Each path below is one point turned by a fixed rotation once a step. After each direction that follows a path, write how fast that rotation turns it, in degrees each step (0 if it stays still).
Each turn is a multiple of 5 degrees from 10 to 175, or 0.
Each row of a path follows its step; steps can be skipped.
path 1
step 0: 0.73 0.89 1.68 1.77 -3.74 -2.77 -1.76 2.61 -3.31 -0.02 1.29 3.42 -2.31 0.54 1.48 1.24 -3.52 -1.52 1.14 -1.22 0.65 -0.53 -0.84 -1.17 0.92 0.95 0.69 -0.74 0.22 -0.87 -1.19 -0.18 1.90 0.32 0.50 -0.87 -1.40 1.25 -0.64 -1.71 0.89 1.55 1.29 1.72 -0.43 -2.07 2.21 -2.80 0.90 0.77 -1.91 0.28 0.44 1.14 -1.35 0.49
step 1: -2.53 -2.46 -2.87 -2.36 -1.30 -0.17 2.62 -0.58 -1.69 0.20 0.32 -2.75 -1.87 0.15 -1.82 1.41 1.38 -1.26 -3.22 -2.39 -0.21 0.80 0.91 1.02 -2.64 0.93 0.09 0.10 -1.06 -3.04 -1.61 1.65 1.25 1.40 -1.11 -1.29 0.80 0.07 1.16 1.00 -0.06 0.75 2.75 -1.19 1.82 2.53 1.35 -1.06 0.98 -2.69 -0.87 0.22 -0.78 -1.23 0.52 1.55
step 7: 0.24 0.60 0.31 -0.85 0.34 -0.83 1.37 0.23 -1.13 -1.44 -1.70 0.32 -1.17 0.61 0.33 -0.34 -2.56 0.73 1.25 2.46 2.25 0.81 0.24 -0.62 0.61 -1.21 2.83 2.93 -2.55 -0.68 -1.66 -1.10 -0.88 -3.60 -2.05 -0.50 -0.38 2.29 -0.18 0.98 -1.33 -2.65 -3.73 0.80 -0.65 -0.28 -1.15 1.44 -1.15 -4.17 0.79 0.34 -0.29 1.88 -1.34 -2.74
step 8: -0.58 0.15 1.18 1.33 -0.73 -1.52 -1.61 3.60 -0.46 1.42 3.05 -0.53 -1.24 -1.67 0.05 -0.36 -2.30 -0.64 1.92 2.70 -2.91 1.47 0.20 -0.57 1.10 3.00 -1.87 -0.99 1.69 -0.63 3.66 0.47 -0.30 2.42 -1.43 -0.82 -0.53 2.58 0.65 0.46 0.29 0.93 -0.29 0.69 0.57 0.80 -0.50 -2.71 0.56 -2.25 0.90 -1.75 -1.29 -1.41 -2.54 1.21
step 13: -2.88 3.25 0.08 1.10 0.11 -0.96 0.41 1.69 -1.83 -1.44 1.19 -0.24 -0.26 -2.44 2.87 1.61 -1.57 1.10 -1.15 -3.05 1.59 -2.79 2.43 0.37 2.78 -0.55 -1.78 0.13 3.12 1.04 -1.10 0.45 -0.26 2.49 1.17 -1.92 1.09 2.14 -0.41 -0.46 1.26 2.57 1.06 -0.02 -0.24 1.47 -0.49 -0.62 -1.06 -1.07 0.29 1.65 -0.13 1.22 -0.87 2.81
step 23: 1.00 -0.07 -2.39 1.07 -1.27 0.43 1.18 1.31 -5.50 -0.37 -2.49 -0.87 -2.63 0.47 0.58 -1.34 1.84 0.21 0.55 -1.17 -0.99 -2.23 -0.82 1.50 -0.05 -0.47 -0.37 -0.08 -0.55 1.06 0.44 -0.74 -0.93 1.26 -0.13 -1.66 -0.84 4.05 -0.07 -0.12 -0.79 -0.70 0.03 1.28 -0.64 1.46 1.10 -3.01 -2.16 4.15 1.55 0.04 -1.10 1.93 -1.88 -0.27
step 26: -1.29 1.20 3.22 -2.94 0.99 1.97 -0.15 -1.98 -1.75 0.67 1.09 -0.64 -3.21 0.50 1.00 1.20 -2.33 1.84 -2.39 -1.65 -0.96 -1.74 1.75 -1.22 0.98 0.89 -0.62 -1.06 -2.24 -0.88 1.09 1.25 3.40 3.45 -0.32 -0.06 0.82 0.38 1.85 1.39 -2.45 1.10 -0.98 -2.49 -0.01 -0.48 -0.43 -0.62 -1.33 0.62 1.23 2.20 -0.29 0.98 -0.61 1.96
step 31: 0.62 -3.30 -2.44 -1.79 0.28 -0.74 -0.91 -1.21 -1.23 -0.23 1.46 -1.54 -3.46 -0.19 -0.55 1.83 -0.81 2.20 -1.73 0.59 -1.06 1.86 1.67 0.67 0.81 1.69 -0.18 -2.64 1.64 -0.86 1.24 -1.43 -0.82 -1.36 -0.63 -1.59 0.17 1.24 0.69 -1.11 -0.41 1.07 0.91 1.83 2.53 0.72 -2.07 -2.25 -2.07 3.82 -0.18 2.27 -1.74 -0.46 -2.78 0.61
step 32: 2.19 0.08 -1.87 -0.43 -1.61 -0.39 -0.56 1.22 -2.36 -1.12 -1.35 0.56 -0.46 2.20 2.96 0.94 0.67 -1.06 4.14 -1.17 1.33 -0.09 -3.31 0.97 0.45 1.67 3.28 3.04 -0.44 -1.90 -1.23 0.56 -0.35 -1.10 -1.25 -1.22 0.50 0.18 0.38 -0.18 0.93 -2.29 -1.53 -0.56 0.13 1.53 4.28 0.39 0.50 1.11 -1.34 2.12 -0.43 -0.94 0.63 2.16
step 38: -0.44 4.46 -0.73 -0.13 1.99 -1.19 0.35 -0.26 0.70 -0.14 0.91 -1.77 0.40 0.86 3.26 -3.85 -0.48 -0.44 -2.34 1.77 -0.15 1.30 1.82 0.03 -0.06 1.03 1.57 -1.50 1.28 0.00 1.17 1.09 0.00 2.87 -1.49 -2.12 -2.01 0.29 -1.19 0.63 1.59 -2.07 2.81 1.00 -1.71 -0.80 -0.45 0.67 0.00 -1.19 2.70 0.15 0.64 1.95 -2.95 -0.40
Directions:
0.54 -0.24 -0.09 -0.74 0.73 -0.67 0.15 0.40 -0.14 0.06 0.33 -0.02 -0.29 0.05 -0.17 0.06 -0.03 -0.30 0.11 -0.19 0.18 0.71 -0.33 -0.05 0.68 -0.34 -0.55 -0.25 0.31 -0.55 -0.37 -0.10 -0.61 0.95 -0.21 -0.30 -0.20 0.14 -0.11 -0.30 -0.99 -0.35 0.02 0.26 -0.53 -0.36 -0.14 0.39 1.12 0.12 -0.96 0.03 -0.35 -0.20 -0.05 -0.57 | 35
0.25 0.45 -0.58 -0.17 0.09 0.55 -0.42 0.37 0.45 0.00 -0.67 1.23 0.08 -0.18 0.29 0.72 -0.46 -0.26 0.62 0.66 0.29 0.42 -0.46 -0.37 0.03 -0.35 0.48 0.26 0.23 0.06 -0.42 0.20 0.37 -0.44 -0.40 0.17 -0.20 -0.18 0.49 -0.18 -0.22 0.33 -0.05 0.50 -0.68 0.06 0.27 -0.08 -0.71 -0.17 -1.02 -0.63 0.20 0.22 0.52 0.12 | 145
-0.20 0.55 0.27 0.03 0.17 0.91 0.21 -0.30 0.52 -0.03 -0.13 0.00 0.53 -0.23 -0.27 0.51 0.23 0.48 -0.19 -0.38 0.01 -0.83 -0.01 0.68 0.39 -0.40 0.41 0.26 0.70 0.68 0.34 -0.20 -0.12 0.22 0.15 -0.46 -0.55 -0.79 -0.08 -0.32 -0.21 0.48 0.00 0.19 -0.54 0.52 -0.73 -0.05 0.78 -0.07 -0.12 0.49 0.86 -0.24 -0.15 -0.74 | 45
-0.22 0.82 -0.57 0.18 0.16 -0.19 0.56 -0.01 0.34 -0.53 0.56 0.07 -0.02 0.35 -0.54 -0.78 0.09 0.24 -0.17 -0.47 -0.03 -0.31 -0.39 0.32 -0.95 0.51 0.21 -0.56 -0.79 0.11 0.00 0.62 -0.34 -0.55 -0.31 0.03 0.64 -0.02 0.71 0.12 0.14 -0.31 0.34 0.81 -0.77 0.23 0.38 0.19 0.47 0.01 -0.25 -0.20 -0.09 0.18 0.44 -0.72 | 80
0.34 0.21 0.00 0.18 0.38 0.68 0.54 0.25 0.12 0.07 0.04 0.36 -0.19 0.62 0.54 0.24 0.71 0.64 1.35 -0.33 -0.85 0.27 -0.33 0.32 -0.18 0.21 0.13 -0.40 -0.06 -0.34 0.25 0.94 0.57 0.59 -0.19 0.43 -0.22 0.25 -0.48 0.22 0.13 -0.37 -0.05 -0.61 -0.59 -0.53 -0.42 -0.40 0.11 0.15 0.46 -0.21 0.05 -0.11 -0.52 0.18 | 120
0.52 0.30 0.07 0.36 0.19 0.01 -0.28 0.49 0.17 0.26 0.83 -0.03 -0.36 0.47 -0.18 0.62 -1.22 0.86 0.05 0.07 -0.32 -0.23 0.27 0.06 0.45 0.47 -0.48 0.19 0.56 0.54 -0.46 0.04 0.05 -0.50 0.30 -0.05 0.69 -0.40 0.54 0.89 -0.52 0.39 -0.41 -0.24 -0.04 0.15 -0.20 0.42 0.15 0.37 0.34 -0.41 -0.68 0.23 -0.58 0.09 | 80
path 2
step 10: -0.96 0.33 2.06 -0.55 3.15 -1.14 2.04 0.36 0.44 -1.12 1.53 4.03 0.57 0.31 -0.29 2.41 -1.48 -1.50 2.43 -0.36 0.93 0.46 -0.81 4.58 0.64 0.40 -1.08 1.18 -1.36 2.48 0.24 -0.36 0.92 -2.81 -0.36 -4.14 0.54 -1.03 0.51 -1.58 -0.17 -1.52 0.38 0.34 0.43 1.69 -0.64 1.05 -0.69 -0.34 0.94 0.40 -1.70 -0.65 -1.18 0.08
step 15: -2.57 -0.77 0.80 -0.60 -1.47 -2.04 -1.64 -0.56 -1.51 -0.38 0.85 0.19 0.19 1.04 1.15 -1.90 -0.83 1.23 1.30 1.45 -0.06 0.89 1.14 0.81 -4.18 -0.18 0.50 0.67 -0.22 -0.22 1.34 2.69 -0.35 0.33 1.07 -2.03 -1.44 3.35 -1.94 -0.80 -0.82 -3.04 0.84 -1.24 -1.16 1.54 -2.10 -0.77 -3.44 -2.31 2.18 0.12 -0.24 2.46 -1.34 -0.14
step 17: -2.66 -0.48 -0.43 -2.63 -2.95 -1.77 1.95 -2.07 0.06 -0.08 -0.74 -1.47 -0.75 -0.58 0.01 -0.16 -1.03 -1.88 2.26 2.63 1.77 2.13 -3.11 -0.93 -1.36 3.50 2.33 -0.16 1.07 0.47 -1.04 0.54 -0.08 0.15 -0.49 0.01 1.00 0.99 -1.05 -0.77 -1.92 2.22 1.96 2.72 -0.28 0.55 -1.43 3.13 -1.85 0.08 0.76 -0.25 -0.67 0.63 1.01 -0.74
step 21: 2.83 -2.06 -0.88 -1.00 -0.31 -1.00 1.13 0.98 -1.85 -0.59 -1.04 -0.09 1.64 -0.64 -1.06 -1.33 -0.64 -2.66 2.04 0.42 1.37 -1.51 1.33 -2.04 0.17 0.22 1.91 2.92 0.48 3.02 0.84 -0.28 -0.80 -0.05 0.70 0.33 0.29 2.15 0.35 2.68 0.71 0.49 3.05 -0.09 -2.14 1.38 2.88 0.24 -2.11 -2.51 3.47 1.50 0.03 0.03 0.36 -0.90
step 27: -1.85 -1.10 -0.66 0.89 -0.97 -1.40 -0.25 1.39 -2.23 1.00 -2.95 -1.56 1.54 -1.98 0.24 -0.64 1.87 0.15 1.62 -1.17 0.85 -1.24 0.17 -2.15 -1.57 1.98 0.27 -1.72 0.43 0.43 1.45 -1.64 -0.15 -1.45 0.98 1.73 3.90 -0.23 3.05 -0.90 -2.88 0.45 -0.43 -0.74 1.17 0.09 -0.62 3.52 -0.67 -1.17 1.63 0.81 -2.47 -0.46 0.89 2.52
step 28: 0.83 -1.59 -1.00 0.26 -0.59 0.24 -0.24 0.22 5.00 -0.30 0.05 0.43 0.92 -1.05 0.33 -0.98 0.78 -1.09 -1.44 0.66 1.53 2.77 0.51 3.26 -2.71 2.60 -0.32 0.48 1.99 0.47 -1.16 -0.89 -1.24 0.87 2.13 1.17 -1.19 1.51 0.56 2.11 0.07 -3.06 -0.07 -2.31 -1.12 -0.14 -0.67 -0.65 -0.45 -1.92 -2.29 -1.58 1.04 -1.96 1.33 -2.43
step 30: -0.78 0.88 -0.38 -0.11 -1.62 3.97 -1.15 -0.02 0.42 1.47 -2.66 -0.31 0.08 -2.10 0.27 2.43 1.09 -0.23 0.25 0.01 -0.98 0.02 0.73 2.27 -3.13 3.97 -1.92 0.80 1.31 -2.89 -0.19 1.07 1.19 0.58 2.93 1.50 0.56 -0.93 -0.45 -0.11 0.76 2.05 -1.32 0.44 -2.45 -0.45 -1.11 -0.35 -1.95 -2.44 1.22 1.46 0.38 2.02 0.87 -0.06
step 32: 0.19 2.25 2.01 -2.08 -0.69 -0.67 0.89 0.65 -0.24 -1.51 -2.80 -1.77 3.01 0.30 -2.44 1.95 -0.22 1.09 0.12 1.83 0.51 0.32 1.05 0.76 -2.69 2.47 -1.82 0.60 0.36 0.38 -1.56 2.38 0.71 -0.92 -0.26 2.97 -1.45 -1.43 1.15 -0.22 -0.37 -0.66 1.25 0.34 -0.32 -2.82 2.97 0.85 1.03 -1.46 -2.68 -2.27 -1.99 -0.14 1.32 -0.12
step 37: 1.33 -1.08 0.74 2.77 2.32 0.67 0.57 2.01 -1.39 0.54 0.52 -2.81 -0.32 -0.73 0.93 -1.28 1.47 3.73 0.96 -2.98 1.74 2.56 0.21 -1.33 -1.03 -0.66 -1.97 1.36 0.92 -1.21 0.04 -1.62 1.96 -1.58 2.08 -1.63 1.03 -1.97 0.20 -1.77 -0.90 0.72 1.62 -0.37 -0.53 -1.70 1.51 0.88 -0.30 -1.01 -0.96 -1.45 -3.13 -0.23 -2.17 -0.18
step 39: 2.14 1.22 0.86 2.35 2.76 1.45 1.22 -0.69 0.33 1.45 3.46 -0.03 4.49 1.09 0.92 0.07 -0.40 -1.21 1.58 -3.06 0.53 1.66 -1.90 0.88 -0.05 1.31 0.48 2.18 -1.32 -0.08 -0.39 -1.90 0.57 -0.60 -0.70 3.24 1.70 -0.77 -0.46 0.65 -0.60 1.51 1.22 1.46 -0.47 0.60 -0.75 0.41 2.74 0.78 -2.83 0.69 -0.22 0.24 -0.32 1.44
Directions:
0.42 0.44 0.18 0.24 -1.26 0.00 0.40 -0.89 -0.08 0.57 -0.69 0.46 0.34 -0.02 0.42 -0.03 -0.31 0.55 -0.17 0.28 0.65 -0.16 0.17 -0.02 -0.35 -0.36 0.04 -0.05 0.23 0.80 0.04 0.27 0.96 -0.15 -0.53 0.08 0.50 -0.31 -0.32 -0.19 0.14 0.49 0.66 -0.72 -0.01 -0.15 -0.51 -0.48 0.37 0.09 0.23 -0.08 0.51 -0.52 -0.10 0.34 | 120
0.33 0.82 0.32 -0.59 0.66 0.28 0.02 0.21 0.18 0.29 0.16 0.73 0.85 -0.25 0.07 1.16 0.66 -0.44 -0.16 0.72 0.17 0.31 -0.62 -0.74 0.14 0.36 0.46 -0.67 -0.04 -0.16 0.10 0.83 -0.07 -0.11 -0.54 -0.03 0.00 0.09 -0.33 -0.44 -0.16 0.10 -0.11 0.33 -0.50 -0.39 -0.04 0.58 0.17 0.82 0.09 0.12 -0.03 -0.23 -0.12 0.05 | 115
-0.55 -0.12 -0.19 0.54 0.13 -0.53 0.22 0.19 0.22 -0.19 0.20 0.74 -0.69 -0.17 -0.69 -0.12 -0.05 0.43 -0.46 -0.67 0.21 0.06 -0.15 -0.10 0.20 0.68 0.42 -0.67 1.01 0.06 0.75 -0.03 0.72 0.15 -0.13 0.59 0.75 -0.08 -0.39 -0.12 -0.01 -0.34 -0.38 0.82 -0.16 -0.50 0.15 -0.58 -0.14 -0.20 0.38 0.65 -0.31 -0.33 0.45 0.13 | 100
0.29 0.19 -0.27 -0.43 0.34 -0.04 0.76 -0.29 -0.31 0.09 0.26 0.18 -0.29 0.31 -0.53 0.19 0.23 0.28 -0.58 -0.25 0.58 -0.06 0.27 -0.30 0.04 -0.08 -0.80 -0.45 0.05 -1.06 -0.47 0.04 0.56 -0.53 0.49 -0.77 -0.33 -0.04 -0.07 -0.83 0.09 0.57 0.05 -0.36 -0.26 1.02 0.38 -0.36 -0.88 -0.31 0.47 0.44 0.16 0.12 -0.32 -0.14 | 95
0.55 -0.45 0.65 0.33 0.31 0.53 -0.67 0.06 0.91 -0.48 0.06 0.67 -0.91 0.19 0.10 -0.28 -0.09 -0.09 0.23 0.59 0.24 0.10 0.81 -0.26 0.20 0.17 -0.20 -0.06 -0.26 0.34 -0.04 0.00 -0.10 0.11 0.00 0.12 -0.05 0.26 0.47 -0.13 0.29 0.02 -0.46 -0.93 -0.73 -0.36 0.04 0.08 -0.06 0.17 0.50 0.79 0.99 -0.07 0.46 -0.72 | 145
-0.21 -0.08 -0.37 -0.17 0.28 -0.28 -0.60 -0.22 0.43 -0.13 0.42 0.14 0.34 -0.14 0.60 0.47 0.47 0.07 0.34 -0.02 -0.23 -0.37 -0.05 1.01 -0.57 0.01 0.38 -0.77 -0.29 0.10 -0.40 -0.63 0.42 0.08 -0.92 -0.45 0.06 0.46 0.13 0.81 0.14 -0.29 0.22 0.32 -0.34 0.37 0.25 -0.76 -0.43 -0.34 0.01 0.41 0.52 -0.54 -1.03 -0.30 | 140
